One turning vector, and how many ticks it has turned
The counts run from 0 to 920.
[ 11   4  10   2  -7   3  17  -8 -36   1 -21  23  29 -17  12 -32  -1  22
 -34   4  -2 -20  -2  -8   3 -18   9 -16  21 -33  34  -8 -31 -15 -25   7
  -9 -14   5  19  -2  -1 -21  -6  -6 -13 -11 -30  -9  12 -10 -11 -12 -20
  25] => 22
[ -8  -2  10   9 -15   4  30  -7 -11 -10  -6  -8  24 -39   5   8  -3 -16
 -18  13  27  -9  -2   9 -27  -1  53  -8  25 -23   4  -7  37 -19   0 -18
 -10  19  18   4 -22  27   4  22   6 -25   0  11 -11  -9 -26  17 -30 -10
 -22] => 874
[  1  25   6 -20 -26  -7 -10 -21 -19  -9 -13   8 -28   4 -13 -25   5  -3
   6   7  16  40 -20  -4   6  21   3  -6  10  16  10  -5 -22  -6   5   1
 -12   2 -36  -1   1  16  39 -28 -14 -13 -13 -11 -11 -11 -32 -28   3 -31
   3] => 760
[-11 -15  -5   8  21  20  36 -11 -25  -5  -5  18   5 -14   9  -3  16  24
 -30 -11  -6 -25  16  -8  20 -25  -2  11 -15  13   9  21  13   2  16 -17
  -7  12 -19  37  10 -23 -35 -12  -1  60   3  -4 -25   0  -6   0  13  16
  -5] => 118
[  2 -10  17   9  22  10  23 -10 -15 -21  -5  -7  24 -38  20  13  19  -6
 -40  12  12 -28   8  -9   8   0  28 -13  21  -8 -15  22   5  -5  -3 -23
  -2  11  -1   0  -6  11 -16 -11  -8   5  27  40  -8 -22  -8  25 -11 -16
  -4] => 395
[-33  -3  -8 -13 -17   7 -14   3 -27  12 -31  18  -2  -2   6  23  12 -42
  26  12  10 -11 -17   4 -36  -9  17 -22   9  -8 -11 -11  -8 -21  24  -5
  -7  18   1 -23  -9  21  29 -18   8  13  17  -7  23 -10  -3   7   3 -18
  -1] => 280
[  0  50   7  -1 -22  -1  -3 -28 -17  -3   1  13  17 -22   1   0  12  -4
  16   6  19  12   0 -22  12   2  17 -21   8 -15  11  -6  -6 -11 -19  11
 -25  12   3   4  17  -4   7   8 -18 -29 -28 -22  -8 -20 -33 -11 -18 -26
  -9] => 541
[ -6  -2   4 -26  -1 -28   9  -9   5 -10 -24   9  -3  18 -24 -11 -19  -7
 -24  -9 -20   4  -5   4  13 -10  14  12  -9  -8  21 -22 -10  17  36  -1
  16   1   5  31  -2   1  29  -9   7   2 -21   7 -51  23 -15  -8 -19  -5
 -27] => 332
[  4  42 -22 -46 -15  13 -27  -6   3   5   3   7  10  -1 -29 -13   6 -34
  11 -21 -20   3   6  -9  22  -5  -2  -2 -17  -2  14 -36  -1   1  26  -9
  -2 -14  13   4   9   2  21   9   6   4 -18   2 -28  28  11 -32  -1 -21
 -16] => 335
[ 19  -5 -31 -12  19 -12  26 -14   0 -15 -23   6  31  -7 -30 -13  18   4
 -31 -13 -19 -27 -14 -14  19  17  10  18  -6  -9   9   7  18  17  13 -40
 -12  -4   1   9  12  -9   6  -7   8  41   3  16 -16   8  11  37   3   1
   1] => 679
[-19  -4  11  -5  14 -30   6   6  17  -8 -18  29   1  21  25  11 -18 -15
   7   8   4 -16  -7 -22 -10 -13 -17 -14  -8 -28 -25   1 -37   9  38  29
   5  13  12  25  24  18   6 -14 -10  14   1  -1 -23 -11 -16  15 -14 -19
 -27] => 188
[-10  14  -8 -18  -8 -23  18   8  -9   6  -7  39 -10  30 -18 -10 -25  -3
  17 -19  -5  12 -19   2  -9 -23  -7  10 -19   3  10 -24 -13   4  37  19
   8   3   4  33  21   0   9 -13   9  17 -23 -44 -23  11  -5  -4  -4  19
 -22] => 798
[-12  -8   3 -22   6 -19  16   7  14  -2 -18  14   0   5 -19  13  -8 -22
  -5  -4  -5 -12  22  -8 -18 -25   0   5  -2 -23  -4  -3   8  15  36   6
  20   7  34  46   6  -6   9   8   8  12   2  27 -33  19  -6   6 -21  -2
 -46] => 576
[ 33  40  -9 -34   2 -10   6  -7  -6  -1   0  23  32 -12   1 -24  14  -4
  14  -7   6  -7  -6 -43 -20  -4 -30 -20  11 -25 -11 -13 -27  -2  -2   3
 -17  -7  25   7  34  16  -5 -13 -12   5  -2 -11   8 -11  -8  14  12 -32
   1] => 59
[ -4  47 -10  -9  -4  25 -17   2 -14   4  20  12 -12  -6  -9  24  -9 -41
  34 -17  -6   7 -19  22   2   1  14  -9 -30  21 -12 -20  10 -25  20   0
  -4  12  -9 -12  30  -3  -7  18  13  -6   4  -6   0 -11  27 -17 -10  25
 -16] => 557
[ -5  32  -4  -8 -24  18  -9 -11 -17  -9  -5  -2 -20 -17 -16   0  42   5
  23  25  35  31  -5 -17 -12  11  11   1  18  11 -20  20  23  -3  -5 -10
 -25  16 -17  15  -5   1  16  -6 -17   3  12   8   9 -17 -37 -13   3 -30
 -15] => 627
[ 20  16   5  -5  -4 -12  13 -14 -18  -9 -12  24 -10  17  -8 -24 -12   9
  -5 -12  -9  23 -47   1  18  29  -1  10 -13  23   3   2 -32  -6   9   0
 -11  -4 -36   0  31  10  20 -27  -8  25 -14 -25 -11 -16   2  -7  10  12
  19] => 84
[  8  57 -15  -6  -5  24   3   5 -21   6  18  19   8 -20 -16  29   0 -36
  21 -11   5   4  -4  15  -6  -4  18 -19 -11   4   0  -9  18 -21   1  -1
 -15   2  10  -2  37 -18 -32  28  10 -16  -4 -10  12 -11  22  -6 -13  26
 -22] => 689
[ 35  44  -2 -18  17   0  28   2 -16  -2  29  34  14  -3  -3 -35 -21  11
   5  -9   9  14 -36   4 -12   1 -10  12 -19  10  -1 -30  -7  -3  13  -6
   1  -6 -10   1  29   9 -21  -6  13   3   2 -33  -6 -19  12   5   9  18
   2] => 645
[-16 -28   7  17  22  10  19 -12 -31  -9  -6   7   4 -18  34  11   3  -3
 -36  -2  -5 -30   4   2  32 -17  26 -11  -7  18  27   8 -16  10  22 -19
  15  31 -25  -4 -21  13  -7 -19  -2  22   9  -7 -26 -11 -15  12  -7   3
   3] => 506
[ 23  37  -4 -36  -3 -10  34   7 -11   9   3  36   9  -5 -33 -16  -7   5
  -2  -4   1  17  13 -10 -35 -22  -4  -3  17 -19   8  -8  -2  17  -3   8
  11 -19  18  29  32  -8 -20  -3  18 -14  13  -6   4   6  -4   8   4  -3
 -13] => 14
[ 26  45   3 -42  -2  -4 -15 -14  -4  -5  12  14 -17   4 -15 -19  -3 -23
  20 -13  -4  31  -6  -3  18   7 -22   1 -25  27  -6 -20 -21   2  36   0
   4   1 -15  -4  29  16  20 -17   2  -1  -4   5 -19 -10   5 -36  10 -15
 -24] => 426
[-20   9  18   1   4  14  -2   1  -3   1   8  -5 -25 -16  23  36  -7 -43
  16   1   6  -2   5   4  -4   0   6 -13  -9   7 -42   3  -5 -18  39   5
  -1  30 -12   2   8  24   9 -10  -8  10  17  36 -19 -21   0 -15  -6  -1
 -41] => 185
[-22  37 -19  18   4  24 -10   7  -2 -19  -2   3  17  -5   9  19  17  -5
  20  16  22 -17 -17 -15  18  -5  25   3 -14  -9 -14  16  21   5   1  -7
 -21  25   1  11  20 -36 -34  24 -19   6  -8 -16 -16 -24  -8  17 -31   9
 -16] => 210
[ -7 -18   7  29  10  -3  36   3 -21  -8 -33   9  18 -11   5  10  12  10
 -45  17   6 -20  -8 -10  -1  -2  33   2  22 -33  -2  36   7  -7 -20 -12
 -11  -1   5  27   0 -15 -24  -2 -12  15  18   7  -4   2 -12  31 -16   6
   5] => 828
[  2  17  -7  -8  -9   7 -22  13   1  -7 -35  12   6  11 -16 -24 -13 -20
   5  -2 -14   3 -48  -7   3  20   5 -10  -5 -34 -17 -15 -37 -26  -6  -2
  -9 -31  -6   3  15   9  16   8 -15 -10  -1 -16 -11  17  21 -24  -5 -15
  27] => 566
[ 18  18  23 -22 -11  30 -11  14   2  -6   7   1 -46 -14   2 -28  -4   3
   2  11  11  28   0   0  -5   1 -17   8   2   1 -22  -1 -18  -9   9   7
   3 -13 -23  40  11  11  -9  -1  -3  -6  24  11 -20  19   2 -54  13 -22
  -7] => 141
[ -7  28  -8 -11 -31   5  -2  -6 -13 -14 -12  -1  15 -24 -16   5  21 -12
   3  30  33   3  -9  -4 -12   0  53  -4  14  -4  12 -12  31   8  -3 -13
 -11  21  -2  -6 -21   7  17  18  -2 -34  -6  -3   5 -10 -31   5 -32 -25
 -12] => 631
[ -7   0  -2  22 -10  30  12   6 -16  -6 -26   0  10 -32   1   1  12  -4
 -19  16  12 -11 -21  -1  -5   6  40   0  23 -34  -5  13  19 -27 -37 -17
 -26  -3  -3  22 -10 -20 -26  21 -15 -13   9  -5  -6   7  -7  -5 -22   0
   9] => 829
[  5  20   1 -26  11 -30   4 -13   0  -5  -3  26 -13  13  -9  -1  -4 -21
   8 -12  -2  15   4  -8  19  -2 -12  -9 -21  30 -16   3 -27  25  42   6
  14  13 -17  14  36  17  26 -37   1  27  -1  19 -19 -15  -4   7   5  -6
 -32] => 427
[ 27  62  -9 -20  -7  -3  12  -8 -23  14  17  27   8 -21 -23  -1  -5 -18
  12 -24 -11  11   2   4   8  -7  -2 -18  -8  -3  14 -17 -19 -11  -5  11
  -8 -13   5  -2  49 -13 -25  -4   1 -13   0 -23  14  -5  29  -7   1  16
  -7] => 690
[ 11  16  -6  -5  13 -10  40 -21 -24  12   1  29  13 -20  -2  24  11 -13
 -10 -30  -9 -21  32 -18  -7 -20 -19  -3  -3   0   0   7   0   1  18  -2
 -11  13  13  20  32 -10 -24 -15  -5  33   6   6   4 -18  10  23   4  12
 -40] => 448
[-11  25   3  18   8  42  -8 -10 -22 -10  18   5   6 -27  34  -2   2   4
  13   1  21 -11 -14 -15  18  -6  -5   5 -15  11 -10 -16  11 -20   2  -1
 -21  32 -20  16  -5   3 -31  15 -20   9 -15 -25 -15 -15 -19 -30 -17  -7
  -6] => 883
[  3  24   8  -7  -1  28 -32  -5   8  -7   1  -9  -7 -27   2  11  12 -49
  10 -12 -11  -8  13  -3  18  13  -4 -18  -9   3 -31  -2  -3 -20  16 -13
 -17   0  -7   1  19   7   3   7 -13  11  13  40 -16  10  30 -40   5 -17
 -20] => 95
[ 19  47 -16   8 -14  19   9  -9 -30   1  -3  12   4 -12 -29 -12  14  -4
  16 -10   8  22 -44  10  11  27  16  -5  -3   4   0  -1  11 -25 -23 -17
 -31 -15 -27 -10  29 -25 -11   3   3  -4  -4 -25  17 -11  16 -10   6  16
  18] => 215
